128 stands for zero in the data rows.
Some points, each followed by its number:
[ 65 167  94  96 155 192 111 168  46  87 137 103 117 158 130 187 152 139
 115 101  99  69  97  86 122 153  86  64  78 164 123 110 160  26 160  20
  87 136 142  68 113 111  79 138] 0
[ 55 140  82 155  87 120 143  78 123 120 116  72  89 163 138 177 113  60
 136 120  87 221  80 202 221 109 140  68  90 126 130 142 191 135 184  35
 178  86 148 162  78 121 188 157] 1
[ 60 153 104 104 136 181 113  90  82 134  96  66 154 125 174 193  73 171
  77  67 162 119 108 112 145 229 164   0 133 187  96  93 188  71 178  90
 145 133 108  63 101 146 129 155] 2
[ 89 131 164 114  87 117 134 147 230 185 141 255 137  98 150 176  67 111
 255 140 170 108 143  88 142 180 151 239 145 101  77 127 115 255 114  77
 138 169 120  89 130 134 145  43] 3
[136  85 157 160  92 106  62 119 173  72 185  77 110 112  88  64 152 155
 119 136 110 165 212  65 174  70 101  90 207  84 170 145   0  71  85  17
 133 131 190  80 149  99 183 140] 4
[117 132 163 109 100 164 106 163 148 172 128 109 138 119 115 133 130 143
  40  99 112 125 126 128 150 180  96  55  89 142  91 147 173  92 153  56
 125 112 153  49 134 141  57 119] 5
[159 131 244 201 144 166 145 124  63 169 175 196 147 163  79 134 105  97
 204  96 218 255 155 178 128 150 255 189 163 117  92 120 163  19 133 255
 248  88  64 255 174 129 255 157] 6
[ 57 187  92 103 122 153 117 127 159 143  76 145 147 157 179 104  78 116
 250  50 173 162 147 146 115 159 159 104 107 161  69 184 210  48 169  81
  65 154  70  98 124 197 113 127] 7
[ 90  97 137 113 181  95  63 115  77 142  76 165 138 204 137 150 120 135
  58  97  94  69 112 161 103 119 119  31 106 157 128  71 158  89 103  42
 150 108 139  55 178 103 145 106] 8
[141  79 169  95 168 110 102 102 114  71 150  68  79 131 129 151 170 131
  80 151 109 115 150  58 111  57 162 129 181 112 154  93  50  44  91  81
 122 131 158 101 142  76 116 144] 9
[ 65 125 129 148 104 128 112 128 111 117  99  70 129 153 107 131 125 148
 157 128 104 154 132 104 129  63 120 100 128 120 169 130 100 216 151  52
 153 128 166  95 162 150 124 110] 10
[120  88 207  84  92 148 160 148  83  83 135  37  94  77 122  84  89 142
  77 128 151  77 172 138 166  65 173 219 180  93 142  67 132 100 140 255
 230 170  84  57  68 165 123 105] 11
[ 79 137  97 118  60 125 105 157 104  88 161  58  54 108  99 123 129 146
  79 159 109 108 128  88  50 130  94  57  98 173 139 231 113 146 166  73
 131 122 147  64 161 141 117 132] 12
[ 87 119 126 105 154 116  90 114  67 129  92 146 112 255 140 145 148 119
  69 110 127 226  88 166  80 255 188  23  69 145 102 156 152  63 125 122
 126 107 157 255 162 114 205  92] 13
[137  81 169 159 152 154  85  89 128 125 100  78 248  74 115 169 147  81
  63 119 106 112  80 149 196 173 202  96 149  69  90  56 103 144  94 200
  76 123 124  89 167  74 110 155] 14
[108 158 106 102 196  91 138 189  49 195 152 179 111 148 120 211 147 176
  38  86 108 124 107  93  82 235 131   0 108 116  99 195 142  44 131 140
  59 124 140 132 198  82 115 162] 15
[ 56 184  50 137  65  82 125  93  56  51 115  13  41  77 161 108  78 117
 186 123 159 173 198  92 154 114 143 147 184 137 171 139  97  70 144 116
  64 157 140 119 116 158 159 128] 16
[ 65 201  80 118 127 102 162 145 255 108 217  81  47  67 131  77 126 143
  84 192 107  91 114  83 123  81  75  78 118 104 153 163  75 112 150 252
 111 147 124 121  81 105 152 152] 17
[166  94 195 112 204 156  92 160 221 112 159 169 149 107  95 122 188 138
  94 106 114  96  90  96 144 143 145  70  91 102 127  56 104  36  94 155
  83  98 147  48 176  96 106 149] 18
[ 75 173  72  75 102  92 145 130 107 171 124 105 111 132 129 176 151 140
 133 115 103 118  96 130  82 104  58 146  74 187 115 120 201  94 174  71
 120 127 137  96 149 151  65 121] 19
[ 60 181 226 159 124 124 196 181  41 138 170 129 133 122  74 175 108 143
  75  80 117  86 100 113 118 119 119  29 121 128 151 162 196 236  93 255
 236  91 103 101 122 142 116 144] 20
[149 103  83 146 140 152 140 174 125  84 129  85 152  84 124  72 113  95
 114 132  99 135 100 125 138  77  93 115 124 145 153 142  87  94 103  65
  71 109 157 126 111  84 135 155] 21
[182 156  46  66 136 100 123 141  65 169 155 128 143 116 100  93 163 125
 152 162 126  93  96 138 141 108 109 100 108  99 148  81  85 137 131 172
  84 126 152 125  90  89 147 100] 22
[122 157  82  98 124  86 187 152  93  93 161 109 175 162 141  79 135 105
 144 112  99 111 117 108 124 134  84 145 140 130 138 102 109 180 129 114
 103 118 167 146  50  85 116 153] 23
New points follow, each followed by the numbers of its three nearest points above by angle, seen from the average point of the numbered points, nearest first.
[118  67 152 194 176 184  88  98  66  85 145  52 125 125  87 110 145 159
 146  96  84 101 120 117 116 108  98  91 200 102 156 109  95  99 119 121
 108 109 164 119 176 130 165 155] 4 9 21
[245 106 255 106 170 153 160  91  85 125 101 255 113 135 133  85 134 137
 255 173 130 176 115 154  75 125 135 255 129 140 149 120 130 181 101 255
 255 199  79 207 109 122 115  78] 6 3 11
[ 56 149 177 144 105 212 177 174  67 172  94 174 147 130 109 144  89  89
  63 120 154 198  91 210 156 189 142 154  84 171  93 211 226 163 147 149
 213  84 100 216 153 164 174 166] 6 20 13
[162  98  83 184 161  67 107 135 124 109 114 101 129 143 158  90 109 147
 161 104 127 120 158  74 214  77 109 101 207  44 157 124  49  95 107  17
  97 131 144 139  98 113 125 142] 4 21 9
[165 104 140 150 172 126  92 140 113 138 128 118 110 106 107 141 148 153
 123 122  71  90 110  79  96  50  69 135 122 126 156 142 128  37 135  61
 156 109 154 107 139 157  75 140] 9 21 19
[165  89 139  97 170  83  69 154 247  75 142  60  97 157 133 112 131 111
  67 185  94 124 118  83 128  80 119 117 128 109 147  95  84 196  86  85
 162 131 161  94 161 125 218  91] 4 9 10
[171 119 202 143 126 169 122 185 214 120 103 173 255 102 103 138 101  92
  52 177 151 193  96 165 101 168 195 146 104 129 105 136 141 255 118  62
 191 101 130 196 171 131 212 150] 3 6 14
[ 65 204  63  79 142 177 158 120  26 171  96 118  86 108 196 112  97 110
  73 104 137  70 112 116 133 180 119  36  84 206  76 135 193  89 157  79
 150 124 106 161 149 152  91 136] 2 0 19
[112  64 103 141 181 121  74 119  90 156  78 164 126  98 160 103 163 114
 229 114 108  88 113 134 107 163 178  63 146 129 127 147 118 104 119  71
 114 123  81 138 187 130 161 114] 7 8 3
[145 113 106 107  94  81  93 147 173 152 139  61  81 126 125 144 142 159
 140 148 120 103 134 140 132  90  95  69 104 137 108 106 112 115 125  84
  97 135 172  70 179 145  70 113] 19 12 5
[ 97 173  26 131 122 177 150  98  65 114  98 104  65  89 151 126 157 102
  84 157 103  85  94 133 151 143  78  60  88 165 112 134 179  65 178  95
 102 104 157  95  88 113  37 139] 0 19 5
[ 81 140 191 132  95 117 142 159  42 109 127 135 165 166  83 122 160  73
 144 148 167 250 153 159  99 113 148 255 150 120 133 116 147  84 119 255
 207 103 102 255 179 120 255 135] 6 13 11
[108 168 122 113 163 144 152 128 156  87 169 109 159 126 106 170 130 171
  37 135 141  47  76 138  69 154 114  56  65 123 115 179 125  37 144 255
  92 101  90  77 107  76  77 136] 17 15 18
[146 120 164 125  57 131  77 179 255  80 195 255  74 155 106 113 151 136
  75 160 149  85 176  97 119 163 186 145 152 100 111 163  81 149 117  52
 123 163 164  45 103 146 120  98] 3 4 18
[119 119 126 135 157 126 155 158  79 130 154  73 117 127  97 174 149 162
  81  91  85  95 158  98 185  82 106  45 141 129 150 208 129  43 138  60
 152 101 145 128 162 123 161 136] 4 15 0
[232 141  84  92  63  61 151 127  23 237 102 255 236 129 148 133 107 105
  89 150 146 171 126 175 126 101  84 255  95 144 128 159 179  56 178 250
 130 188  56 255  79 181 174 144] 6 22 23
[167 152  95 170  69 127 177 136 149  97 140  35 102  92 140  64  96  78
 160 145 119 155 121 154 162  77  95  85 108 123 144  93  77 101 118 255
 180 133 167 108  98  89 154 153] 17 11 22
[ 94 155 110 129 180 138 176 143  37 112 125 136 126 171 147 201 150 117
  36  76 128 124 130 185  87 154  88   0 120 125 120 129 200 177 166  97
 171 101 111 154  95 164 112 156] 20 2 15
[134 131  77  64 128  95 128  81  42 153 107  76  82  80 155 142 109  70
 128 113 106 144 111 142 126 105  67 167 145 165 129 132 161  66 171  77
 122 150 118 151 154 126 100 129] 19 16 1
[138 200  77 117  59  71 185 146 126 185 142  67  69 142 114 164 147 108
  58 189 118 120  93 161  80 117 115  51  97 147 103 108 132 255 143 221
 118 107 140  79 102 124  67 129] 20 17 22
[255  66 220 185 178 125  97 136 235 223 109 186 163 189  79 148 160 170
  64  95 129  82 164 219 133 118 100 255 127  96 126  60 156  70 106 128
 167 188  67 255 139 157 159 128] 6 18 3
[120 107 117 134 145 204 103 105  31 158  77 136 119 112 122 136 164 121
 126  92 122  44  63 159 102 179 130   0  75 154  91 103 176  48 141  96
  68  78 113  67 157  92  34 150] 0 8 2
[113 165 170 142  67  72 138 176 178  82 168  35 187 126  65 128  86  96
 157 233 151 204 125 158 173 100 125 255 115  92 168 108  77 255  92 255
 255 104 165 130 120 120 173 123] 11 3 10
[255  78 184 174 159 106  60 103 116 240 147 207 225 152 140  85 123 149
  58 105 149 100 159 173 143  90 217 112 208  66 151 141 103  64  46  51
 149 133 160 119 114  96 138 135] 4 14 8
